A single turn carries every row of the set below to another of its rows. Some are shown first; where does it send the rows asked next?
z335: [ -0.8   6.4   3.1 -17.8   0.0   6.4   2.4  -8.3  -9.3 -15.7  -8.1  13.5
 -17.4 -16.1 -12.4   3.8   8.3  -7.1  -7.3  16.1  -0.6  -4.2  -2.0   0.6
  -3.0]
z241: [  6.7  12.9   9.5   9.4   7.6  -4.0   3.1  10.9   6.3   0.6   2.4  -9.6
   7.1 -12.7  -7.7   4.3  21.3  -7.0  -5.7 -15.1 -16.1   1.0  12.1 -12.8
  -1.9]
z16: [ -3.0  -9.6  -2.2   9.6   3.4   8.7   7.2  -2.4   5.7  -2.5  24.0  -3.4
  -6.0  16.4   5.8   2.8  15.8   3.8  11.1 -12.8   1.8  -7.4   5.4   8.5
  -7.1]
z580: [  8.9   2.2   2.9  -5.0  -4.5  -3.4   8.5   4.7 -20.8 -17.1  -9.1  -8.2
 -12.4   1.2   0.4  -7.3   9.9  -7.1   2.1   1.7   5.7  13.5 -11.0   4.3
  -9.8]
z846: [ 13.9  13.7   4.2 -10.5  -1.2  -2.5   0.5   5.0  12.2  13.6  -7.3  -9.2
  -0.4 -14.2 -26.3  16.0  -6.9  -6.0  -0.8   7.6  -8.3   5.0   0.5   7.7
  -0.8]
z140: [ 2.2 -1.7  4.1 37.3 -1.6  0.5 -9.8 -2.7  1.9  8.9  9.5  1.2  1.6 -5.7
  2.1  8.7  4.3 -0.6  6.8 -0.5 -0.4  8.7  6.8 -4.9  0.7]
z466: [ -6.6  -0.4  -7.0  -6.3  11.3  -1.5  11.6   6.7  -0.6  -1.7   4.2  -4.3
  10.2 -11.7   6.4 -15.2   5.8   3.5   4.8 -14.5  -4.5 -13.8   2.0   0.8
 -20.9]
z925: [ -2.7 -11.4   3.9   2.5   0.0  -9.3  -6.0   6.5   4.7  -1.2   5.1  -0.4
 -20.2 -12.5   9.7  -3.1   0.6   4.4   1.6  13.2   7.4  -8.0  19.4 -10.7
  13.8]
z777: [  3.4  -6.5  -2.2  -2.3   5.2 -20.7  -7.2  -7.5  16.3   5.4  19.3  -6.7
   6.9  -4.2   4.6 -13.7  -0.8   1.2   9.0  -7.6   7.5 -16.1  -2.2   4.4
  12.2]
z25: [ -7.3   5.3   4.2  -5.6   5.3  -7.2  25.2  -8.9   2.9  -4.7 -12.1 -13.3
   3.1 -17.8 -15.3  -2.3  11.0  -5.3  -3.7  -3.3  15.0   3.8   0.0  -2.4
 -16.9]
z907: [-13.8   1.2   6.5 -11.7 -10.1  12.0  12.8 -17.1   6.6  -4.3   7.2   4.6
  13.7   1.6  -4.2  -3.9   4.4  16.5   7.6  -5.8  -6.5 -17.7  -8.1  -1.2
  -4.9]
z789: [ -1.6   5.2   2.9  18.9  -8.8  -0.5  -0.1  -0.2  11.2  -1.3 -17.7 -10.5
   3.4   9.8  18.1  -0.3   2.0   1.9  -4.3  -0.7  12.7  -5.9  15.0  -1.7
  16.0]
z792: [  4.8  -1.7   7.0 -17.1 -16.3   5.0   1.7   7.9  11.3 -10.4 -15.0  -0.6
   0.5   7.8  11.8  -5.7   4.1  -3.9  -8.4 -11.0   2.2  -4.5  -2.6  -6.8
 -14.4]
z794: [  0.3  27.6  -2.2   7.1   2.1  13.3  -2.4  -3.3   4.6  -0.9  24.7  -7.3
   6.0  -0.1  -1.9  -2.0   4.3  -2.8  -3.5   4.1   3.6 -18.7 -14.2   4.9
   4.1]
z840: [ -1.7   6.1   4.7  12.1   6.7   0.3 -14.0 -14.6  -5.0 -13.2  13.9   9.3
  -5.0   2.3   2.4  -2.1  16.7  -9.5   3.6   4.8 -10.8   3.4  -4.7  -9.2
 -16.1]
z147: [  5.1   3.2   2.9  13.5  -2.6  -6.8  13.5 -21.1  19.8  -8.1  -6.8   1.8
  10.4  -6.4  -0.3  14.4  -3.4   0.2  -9.6   2.6   0.8  -5.4 -16.1  15.4
  14.0]
z4: [-18.3   6.1   5.2  -1.3  -8.8  17.2  -0.4  -1.0  17.1   4.7 -17.6  -6.9
  10.9  -3.8  -6.1   3.5   2.7   5.5  -5.0  -2.3   0.6  -4.1  -4.0 -21.5
  -6.3]
z254: [-18.2  -0.6  13.3  -2.0   1.4   2.0  11.5   6.5  -6.0  21.6   1.7   1.5
   7.2  -7.4 -12.8  -6.2   7.8   9.8  10.1   6.6  -4.4  -5.2   3.9  -1.6
  16.2]
z381: [  3.5   6.4  15.2 -14.8 -14.1   4.6   9.7   1.4  -0.2  -8.4  -9.2  -6.8
  -0.4  -5.0  -4.2 -14.9   2.4   0.5 -17.0 -13.8  -3.4  -2.2 -17.8  -4.6
   6.4]
z787: [-11.8  -6.0   7.2   4.4  -4.2   5.4   3.3  -7.9   9.8  15.5   5.3  -0.3
  14.2 -10.6   2.0  -7.1   9.8  11.2  -5.0  -3.4   6.0 -26.8  -5.6   3.5
 -15.0]
z193: [ -2.9  -4.6   4.7  -3.5  -8.6  -4.9   0.8  -1.5  -6.4 -19.3 -12.5 -10.4
 -14.2 -10.3 -24.7  11.6   5.1 -14.5 -17.4   8.3  -6.1  -6.3  -1.7  -5.9
   3.7]
z467: [  1.9  12.2   3.9 -11.6  -9.6   0.5   7.1   9.8  -9.3   3.4 -17.2  -2.3
 -10.3 -13.7  -3.0  -6.4  -6.8 -11.0  -2.6  17.0   0.8 -15.3   5.7  -5.5
  10.3]
z551: [ -2.4  -3.5 -11.0  12.8  11.7  -3.3  -6.8 -18.8  21.8   7.6   3.2  -3.1
  14.0   9.7   1.6   3.4  14.0   9.1  -0.8  -8.2   3.0   6.1  -8.1   4.9
  -8.9]
z618: [  2.0  10.2  -3.7  -2.0  -4.0  10.3   0.7  -9.4  12.3  -0.8  -7.7 -15.6
  15.3  11.6 -21.1   7.9   5.2  -9.9  -5.7 -15.8  -2.3  -4.4 -12.9   9.5
 -13.3]
z206: [  6.0  15.8  10.6 -23.8   5.6  -7.4  11.9   0.9  12.2  -2.6   7.3  -5.9
   4.7  -5.8   0.0   9.0  -1.1 -18.0  -4.4  13.2  -3.4  -4.6 -15.3   6.0
  -2.6]
z737: [  7.5   6.5  -1.4   5.7  -6.9   5.7  -6.7  -7.2  -2.7   8.3 -19.0 -15.2
  -7.1 -11.6  -1.7  14.4   8.0   7.5 -13.1  11.1   1.1  -3.5   1.0  13.9
  23.4]
z605: [  2.4  -6.0  -4.0  -6.6   0.5  14.8   7.1  -7.7  -1.5   2.9  13.9 -10.4
   5.6  -2.7  -0.7   3.2   6.4   8.3 -14.7  -2.0   2.3 -15.9   2.5  30.5
  -0.5]
z835: [ -1.2   0.4   0.8   4.6  -0.8   2.9 -20.2  -2.8   2.6  -5.0   5.6   7.5
  -2.4  19.0   9.3   5.7   1.4   0.7  10.8  15.3 -11.4  -8.8  -3.2   6.3
  17.0]
z172: [  4.7  -4.7   3.4   6.6 -25.7 -11.2  -1.0   1.8   8.8  -1.2   4.9 -14.9
 -12.8   6.9   6.5   1.6  -7.9  -0.4   4.4  -2.7  -1.1  -2.7 -23.1  -7.9
   4.0]
z227: [  1.2 -23.4 -11.2  -7.5  -0.4   2.6  12.3 -13.9   7.3 -12.4  11.5 -12.4
  -2.1  -3.1  -3.7  11.9  -2.1  -6.3   7.0   3.8  -4.2  15.3   1.9   5.2
  -0.5]
z934: [ -2.9 -11.0  -7.1  13.2  12.3  -0.6  -1.4 -16.4 -10.3  -3.1  10.7  -5.1
   6.0  16.5  -0.9  -6.1  11.5  -1.9   7.2   3.4   7.9   1.4  -1.2  18.6
 -10.5]
z517: [  0.3 -13.8   1.7   3.1  -6.9  -0.5  -8.9 -16.8  -5.7   7.4  -1.7   1.1
 -10.3 -17.7 -24.7  11.0  11.1   6.7  -6.9  11.6   8.1 -19.9   3.9   5.4
   4.7]
z303: [ 2.2 -0.5  5.5 15.0 -2.9 -8.4  5.2 -4.1 -6.7 -3.2 -7.8 -8.6  5.9 -5.3
 -6.8 19.1  9.8 -1.7 -9.5 21.8 12.4  6.8 12.0  6.0 20.2]
z548: [  1.1  22.7 -14.6  24.1   6.3  -7.9  -0.9  -5.3  -0.3   2.9   7.2  -8.4
  -2.8   0.3  -9.0   2.7   4.6   0.0  -1.5   9.3   4.4  -9.0  19.3  12.4
  -1.1]
z237: [  3.0 -21.7   1.0 -31.8  -5.1   3.3   0.5  -7.2   7.7   3.0  -9.8  -0.3
   2.1  -3.6  -0.5   1.5   6.9  -1.8  -2.5   2.5  -0.5  -7.1 -16.3  -5.9
  -1.9]
z562: [  0.3  -0.6  -5.4   8.5   8.2 -27.2  -6.8  -7.2   4.3   3.5   0.7  -6.5
  -0.6  -2.5 -11.7  -2.1  10.7   7.6  30.1   3.5  -4.7  -0.2   2.6   4.9
   4.4]
z297: [  6.9 -22.8  11.2  -4.2  -6.8 -18.1  -1.7  -6.2  -1.7   7.2 -21.5  -4.0
  -4.1 -15.8  -5.4   3.8   8.6   6.3   0.9   0.6  -3.8   8.8   5.7   5.3
  -2.8]
z169: [  3.6   7.1  -7.0   5.6   8.8 -12.0   8.6   3.6  20.2   4.6  -9.2 -17.7
 -16.4  -5.8 -15.3   7.4   1.8  -1.2  13.5   6.0  11.0  13.7   3.6   0.5
   7.8]
z150: [  0.7  11.3   5.6  -3.5   0.7 -11.4   3.0   2.1  -5.4 -11.6  11.5  10.2
  -4.0  13.6 -29.1   1.4   9.2  -6.0  -2.1   1.6   3.7 -19.3   9.8  -1.7
   3.9]
z760: [ -8.5   1.6   6.9 -13.3   6.8  -9.7  -6.3   2.1  19.1  -1.3   3.3   2.1
  11.7   7.3   0.3  -3.9  -6.7 -18.9   4.1  -5.6 -13.0 -21.2  -4.2  -0.3
   1.0]
z806: [ -3.3  11.8  -8.8  25.3   2.4   2.3 -15.9  -5.1   0.7  -1.7  -1.0 -19.1
  -4.7   1.5  -3.7   2.2   7.0  -3.9   1.5   4.2   5.5   4.3  12.2 -20.0
  -0.2]
z55: [ 12.9   6.8  -1.3   6.6  -8.3  -6.7 -15.3 -12.2   5.4   5.7  -8.7  -5.4
 -18.5   7.9  -7.7  12.8   9.7 -12.3  -6.5  20.7   1.5   4.9  -9.1  -0.6
  11.8]

z169 -> z846
z16 -> z140
Now find these:
z297 -> z25
z237 -> z466
z335 -> z792
z241 -> z147
z789 -> z517

